Each named move below is a turn or a mirror, shown by a few rows before and after it. Which moves, in which order, take the first row of each later pair to the second? The first pair is answered.
J:
-11   4  -5   6 -14  -3   0   4 -13   7   8  ->   -3   0  -3   8 -15   4  13   7   1   7  12
-11   9  -4   7 -12 -10  -9   3 -15   4   2  ->    3   1   1  11 -11   1  16   9  11   4   9
  0   1 -10  11  11 -13  -1  -4  15   4   1  ->   -3   3 -12  10  10 -15  -7  -6   9   3   0
S:
-16  22 -16   3  -5  -9   2  -4  -4  10   5  ->  -12  -1  -2  12 -20  -5  -7  16 -16   4   5
 10  -5  -1  -5  14   2   4 -10  22   1  -3  ->   14 -21   9   1   4   5  -2   4  14  -3  -2
-8  6 -5 -7 -8  0  2  4 -1  1  7  ->   -8   3  -2  -6 -10   0   1   7  -3   1   7
 -1 -12   4   6 -10  -5  -4  17 -21  -8   3  ->   -8  20 -15  -6   9 -11  10 -11  -4   0   2
R:
 4  2 -1 -5  4  2  3 -1  5  2 -3  ->   2  4 -2 -6  5  0 -1 -2  0  2 -4
  8 -16   3  -6  -5  12  18   7   9 -11   2  ->   -9  -7  -3 -14   0  -1 -12  -2 -21 -11  -8
 4  2 -1 -6  8  2  0 -8  4  0 -4  ->   4  2 -1 -7  7  2  0 -8  4  0 -4
 -2  -1   4  -9  11  -1 -14  -3  -5  -4  -5  ->   8 -7  8 -4  9  7  4  3 13 -4  2
C:
 -3  -8  -5  -1 -12   5  -6   4  -9   6   4  ->   -3  -7  -6  -1 -12   5  -6   3  -9   6   3
-3 10 -8  0 -1  7 10  3  6  3 13  ->  -5 13 -9 -2  0  5  8  2  3  4 12
 14 -19   9  -7  10  10   0   6   5 -15  -4  ->    0  -1  -2 -15  17  -1 -15  -9  -9 -12 -10
Z:
-4 -3 -3 11 -9 -2  6  3 -1  9  0  ->   2 -6  0  9 -3  3 11  2  7  8  0
 1 -4 -4  6  0 -5  0 11 14  0 -1  ->   2 -1 -5  1  7 -6 -1  6 16 -1 -3
 2 -1 -6  7 -1  4  4  4  6  4 -1  ->   4  1 -6  4  4  4  4  0  8  3 -3
 5 -7  3  7 -8  6 16 10 14  5 10  ->   9 -2  2 -5 11  7 14 -4 20  4  3
Then:
(two moves a pair)
-2  6 -2  1  1 -9  6 -6  1  9  3  ->  -1 -3  3  7 -7 -8  3  3 -3  7  4 : Z, S
  5  -3   4  -5   7  -6 -21   2 -21  -3 -14  ->   22 -16  13   2   3   8   5  11   7  -4  -6 : S, C
 -1   1  -3  10 -13   2  13   6  16  -3  14  ->   -1  11  -7  -6  10   0   6 -15  18  -4   3 : Z, Z
 2  0 -6 -5  5  9 -3 -4 -1 -2 -6  ->  -3  0 -7  1 -6  7 -6  3 -9 -1 -3 : Z, Z
  9  11 -10   1   4   4  28  -8  32   8   5  ->    7  10 -10   6  -3   3  30  -2  31   9   7 : J, R
  5  -6   3  12 -10   0  16  13  10   3   5  ->   3  9 -6  1  6 -3 18 -6 18  5  1 : S, Z
 -7  -5   2  -1  11  -3 -19  -1 -13  -7 -14  ->  -10  10  -7  -4  17  -5 -11 -12  -4  -2 -12 : R, C
 -8  -4  -7  15 -13  -6   2   8   2   4  11  ->   -5   0 -10  13  -6  -3  11   2  14   5  11 : S, Z
  1   8  -5  -4  11  -1  -3 -11   3   2  -3  ->  -4 11 -8  0  5 -4 -5 -9 -2  4 -1 : J, Z
  3  -8  10   8 -13   0   3  16  -4   0   7  ->    9 -13  14   3  -5   4   4  14   1  -2   4 : J, Z
  7 -14  10   5 -10   8   1  13   0  -2   2  ->    7 -17  12   2  -6   8  -5  11  -4  -4  -2 : J, Z
  3   1   9  -3 -19   6  -2   4  -3  13   6  ->    7  -4  13  -4 -16   9   0   4   1  11   5 : R, Z
 -3  -8   7  11 -18 -10  -1  21 -11   4   9  ->   14 -17  14   4  -2   1  14  15  13   1   7 : J, Z
11 -4  1  3  2  8  8 -5 17  4  5  ->   -1  -2  -1  -3   3  -2 -20  -8 -11   3  -4 : S, R
-3  9 -9 -5  2 -2 -6 -8 -7 -3 -9  ->    5   0  -5   6 -11   5  12   5   7  -2   1 : Z, J
  5 -13   7  -7  12   0 -23  -2 -10  -9 -16  ->  -12   6  -6  -2   2  -9 -24  -4 -20  -3 -11 : S, Z
10 -6  3  5  3  9  4  5  9  1  1  ->  10 -5  3  3  6  9  4  3  9  0 -1 : R, J
 -8   7  -3  -1   2  -3 -15  -4 -16  -2  -5  ->  -11  19 -10   2   0  -3  -2  -8  -6   4   1 : Z, S
  5  -7   6  -8   6  -2 -13  -5  -6  -9  -8  ->    7  -2   4 -11  11  -1  -9 -10   0  -8  -8 : J, Z
 7  5 -2 -2  3  7 20  0 24  3  6  ->  -15  10  -7   3 -13  -9 -11   7 -18   3   2 : R, Z
 -1  19  -8  -6   8  -6   7 -14  10   3   2  ->   -9  16  -8   9 -15  -9   7   3  -1   5  11 : Z, Z
-12   5 -10  -4  -2  -7 -17  -1 -27   2   0  ->  -10  21 -18  -9  10  -5   0 -14  -6   7   2 : J, C
 -9  12 -10  11 -19  -7   8   3  -5  10  10  ->  -12  19 -14   4  -9  -9   5  -7  -5  10   6 : Z, C
 2  7 -8  1 10  1  0 -5 -3 12 -3  ->    9 -10   2   6   5   5  -2   7  -6   8  -3 : S, Z
  0 -18   7   4  -7  -2 -13   4  -6   5  -4  ->   -7   5  -7  -6   6  -8 -10 -15  -1  10  -7 : C, S
  9 -22  13  13 -12   9   7  19   0  -5   5  ->    8 -26  16   9  -7   8  -3  17  -8  -7   0 : J, Z
-2 23 -5  0  7 -4  4  0  3  0  6  ->   -3   9   2   5  -3  -5 -11  12 -15  -4   4 : S, C
 -2   3  -9  11 -19  -2   0   9  -5   3   7  ->   -4   3  -7   3  -8  -6 -16   1 -17   0  -2 : Z, R
-4 12 -9  9 -4 -1 17 -3 17  2  6  ->  -13   9  -8  16 -17  -7   5   6  -1   1   6 : J, Z
 -9  -2  -4  10 -22   0 -15  20 -28  -3  -2  ->  -15  21 -20  13 -24  -2   5  12 -11   5   6 : S, Z
 10 -15  10   7  -7   6   1  11   3  -2   1  ->    6  -6   6  -7  11   0 -15  -5  -6  -3 -10 : Z, R
-2 -6  0 -8  3 -5 -6 -3 -5  1 -2  ->  -5  0 -5 -8  3 -6 -3 -6 -3  3  0 : Z, S
-12   6  -8   6 -15  -6  -6   5 -13   5   8  ->    7 -11   4   5  -9   8  12   9  12   1  10 : C, Z
 9  1  4 -8 16  3 -6 -9  0  2 -3  ->    1   7  -1  -6  11  -3 -12  -9  -9   4  -1 : J, Z
  3 -13  23   3   2   5  -7  16   1   5   1  ->    1  -3  17  -9  20   1 -14  -1   0   5  -7 : Z, Z
  6  -3   0  -7  13  -5 -15  -9 -23  -9 -12  ->   -1  -1  -2   4  -3  -8 -15   1 -30  -6  -6 : S, Z
 -8  14   0 -13  22  -2 -21  -8  -5  -1  -6  ->   -4  13   1 -15  25   1 -17 -10   1  -2  -7 : J, R
 5 -5  7  6 -8  5  6 11  3  3  8  ->   -3   3   3  -5   6  -3 -14  -3 -12   1  -3 : Z, J
 -4   2   0   4 -24   3  16  10   2  -7  14  ->   -1   1   1   2 -20   5  19   8   8  -8  13 : R, J
 11 -17   8  -1  11   7   6   8   4  -5   1  ->    6  -7   3 -11  22   2  -4  -4  -3  -4  -6 : Z, J
 10 -20   9   7 -10  11   1  19   5  -5   2  ->    7 -19   8   8 -14  10  -2  20   2  -6   2 : J, R
  5  -8  10 -15  12   5  -7   1   0  -6  -1  ->    7 -13  13 -10   6   7  -5   8  -1  -6   1 : Z, C
-2 -9 11  6 -2  5  4 12 -2 -3 -8  ->   -7   2   4  -4  12   0  -4  -3  -5  -2 -14 : Z, C
  2  -6   3 -10  11  -1 -14  -7  -8  -2 -10  ->    0   4  -3 -11  14  -3  -7 -13   0   0  -9 : R, C
  9 -21  17  -6   6  -3  -4   1 -11  -8 -10  ->   16 -21  17  -4   6   2  12   3   5  -6  -5 : C, R
-15   2  -6   5  -3   7 -12  -2 -19  -7   7  ->  -4  1 -6  9 -3 17 14  0  9 -5 16 : S, R
 2  2 -7  8 -6 -1 12 -4 15  0 14  ->   -6  11 -12  -2   5  -9  -7 -16   0  -1   4 : Z, R
 17 -15  12   2   3   8  11   8  19   0   1  ->   16 -20  16  -6  11   6  -6   4   7  -4  -8 : Z, S
  4   9 -11 -12   9   6   8  -8   9   1  -2  ->   -3   1  -6 -10   1   0 -14   0 -17  -2  -6 : S, C
  8   0  -3 -10   8   2 -20  -3 -10   1  -6  ->    8  -8   1   3 -10   3 -14  12 -12   2   2 : Z, Z
11 -5  4  1  5 11 14  1 18 -1 -2  ->    0   9  -4 -10  17   1  -3 -15   3   0 -10 : Z, J
  0   0   0 -10  14  -5  -8  -8  -6  -4  -9  ->   -3   1  -1  -8  11  -6 -10  -6  -9  -3  -8 : R, J
  3  -8   3   1  -6   4   4  10  -1 -13   1  ->    4  -2  -1   1  -3   5  13   6   8 -10   4 : C, R
 -5   7   2 -13  16  -5  -1 -10  -4  -3   4  ->  -10   1   4   2  -9  -6   1  10 -13  -2  13 : Z, Z
 -5   4  -1   5 -11  -2  -1  12  -2   0   2  ->   0  0  2  5 -9  3  3 13  6  0  3 : C, Z
13 -9  3 -8 11  7 10 -5 14 -3 -2  ->    8  -4   0 -15  17   1  -3 -12   3  -4  -8 : S, Z
 15 -12  13  13  -4  11   9   6  11   3   9  ->  10  7  1  9  3  7 17 -7 20  8 10 : C, R
  2 -13  -2  11  -5  -7  -4   2   2  -6   2  ->   -3   2 -11   8   0 -11   0  -8   5  -2   2 : S, Z
  9  -2   1  -8  18   5   9 -10  15  -3  -7  ->   14 -12   7   0   6   9  13   3  16  -5  -2 : Z, C
 10 -11   9  -6  11   3   3  -5   9  -3 -10  ->   11 -12   9  -5   9   4   6  -3  10  -3  -8 : J, R
-5 -4  0  1 -6  9  6  2  6 -3  0  ->  -6  1 -3 -3  1  8  6 -5  8 -2 -2 : S, Z
  9 -15   2  -9   4   0   5  12  15   6   7  ->   -4  -4  -6 -17  11 -11 -16   1  -5   6  -1 : R, S
  5 -15   2  -2  15   5  -3  -4   9   0  -6  ->    7 -19   4   0  11   7  -3   0   8  -1  -4 : Z, C
 4 10 -6 -9 -2 -7  3 -7  4  3  3  ->    7   1  -1  -2 -11  -3   9   3   6   3   8 : Z, C
 -6  -5   8   3 -13  -4  -8  14 -11 -10  -2  ->    1 -11  12   3 -11   1  -1  16  -2 -11  -1 : C, Z
  4  -3   6  -9  23   5  -2 -12  13  -1   5  ->   -5 -12  10  -1   7  -1 -22   3 -15  -3   4 : Z, S
 -2  -1   1 -11  20   3  -5 -12 -11  -1  -4  ->    5 -17  11  -5  11   8  -5   1 -12  -4  -1 : S, C
 -7  12  -1   1   3  -7  -1 -10   2   0   6  ->   2  4  5  1  6 -1  7 -8 12 -1  7 : C, Z
 15 -14  10   1  -2   6  15   7  12  -5   2  ->    6   1   2 -15  20  -3  -5 -14  -1  -6 -12 : Z, R
  7   2 -10   5 -10   2  11  -2  15  -1   5  ->   -3   2 -11   8 -19  -5  -5   3  -7  -2   3 : R, Z
  3   6  -2 -18  28  -5 -10 -20   4  -5 -17  ->   14 -25  15  10 -11   8   9  22  10  -6   2 : Z, C
  2 -15   7  17 -11   9   1  20 -11  -3  12  ->   -3 -10   5   2   9   2 -22   4 -27  -6  -2 : Z, J
 8 -5  3  8 -8  5 10  9 11 -1  7  ->    5  -5   2   9 -12   4   8  11   8   0   7 : J, R
  4  -9   4   7 -12   1   7   8   6  -2   8  ->   -3   8  -5  -9   9  -5  -4 -14   2  -1  -2 : Z, C
 0 -9  2 11 -6 -3  3 12 -4 -2 -4  ->   -4   4  -5   0  10  -8  -4  -5  -7  -1 -11 : Z, C
-4 12  1 -5  3  8  9 -4 15 -4 -2  ->  -15  14  -1   1  -9   0  -5   2  -6  -3  -1 : J, Z
  5   9 -10   1   6   2  10  -6  13   4   4  ->   15 -11   5   0   8   8   2   1   9  -2  -1 : S, Z
 -5  -4  -1   0  -4  -7  -7   5 -16  -2  -4  ->   9 -8  3 -3  6  3 11  0  9 -2 -2 : R, Z
  2  -7   8  -2   3  -3  -8   1 -17  -3   3  ->  11 -8  8  0  5  4 10  1  3 -2  7 : S, C
 0  9 -2  5  2  2 13  2 13  4  5  ->   8 -2  6  1  9  7  9  3 13 -1  0 : S, Z
 -1   8  -2 -16  13   3   3 -19   8   0  -5  ->   -7   4   0 -15   8  -2 -13 -14 -11  -3  -8 : C, J
-1  8 -6  7 -7  2 14  2 10  4  8  ->  -1 13 -9 -1  4  0 11 -8 12  4  3 : Z, Z
  8 -14  11   2   7   3 -12   7  -4  -2   6  ->   12 -12   9   4   7   7   1   5   9   1  10 : C, R
 7  4  0  4  0 -2 10 -3 20  7  3  ->   5  3  0  7 -4 -3 11 -1 18  8  5 : J, R
